In the data rows, 128 means zero.
Each row below has a hidden score, from 0 to 20, with 10 about the middle. What is it?
[ 87 191 133 215 140 193 119 113]: 8
[140 110 133  89 116  92 141 125]: 10
[119 148 151 153 113 142  74  77]: 8
[ 87  65 126 103 161 108 119 140]: 10
[169  98 161  68 100  70 138  88]: 13
[132 160 125 153 152 158 131 137]: 9
[118  92 133 113 170 142 173 175]: 17
[122 187  91 174 131 194 120 127]: 0
[121  93 108 132 161 139 171 196]: 13
[ 75 164 143 129 141 144 146 119]: 12
[115 137 137 153 140 142 100 143]: 14
[195 189 103 120  80 100 126  79]: 0
[102  83 174 115 117 104  70 117]: 20
[122 157 145 156 103 122  83  67]: 5
[123 138 131 157 110 103 115 134]: 11
[157 149 102 187 137 155 151 127]: 1
[136 164  88 166 140 168 151 127]: 0
[176  69 118  79 134 111 168 142]: 8
[123 120 186 120  86 121  68  85]: 20
[108 160 127 151 126 145 124 127]: 8
[118  91 178  98  80  80  95  98]: 19
[214 183 162 140  89 118 153  85]: 12
[130 125 171 177 107 144 117  96]: 17
[115 106 101  99 133 140 175 139]: 3
[164  96 164  73  92  64 109  95]: 15
[103 119 135 162 137 160  73 151]: 14
[129 168 134 162 121 159  91 114]: 9
[143 132 146 107  91 116 102 110]: 11
[131 128 156 120  91 101 126  92]: 12
[123 136 185 126  92 119  85   0]: 6
[111 136 107 110 147 123 141 131]: 3
[210 175 148 106  97  83 158 102]: 11
[104 158 116 149 131 146 125 139]: 7
[142 137  97 121 178 137 162 175]: 7
[131 156 102 158 135 165 127 148]: 4
[121 115 102 151 156 142 163 126]: 1
[ 99  94 133  94 138 129 132 158]: 15
[179 125 149  74 110  95 138 130]: 15
[125 139  98 162 154 167 170 151]: 3
[107  97 164 140 123 121  76 108]: 17
[125 118 145 101 132 122 129 140]: 16
[118 107 149 147 123 114  73 104]: 11
[146 101 132  90  58 137 153 174]: 17
[120 151 140 139 110 119  80  82]: 6
[142 113 101 135 157 142 167 141]: 3
[124 127  94 130 124 138 148 139]: 0
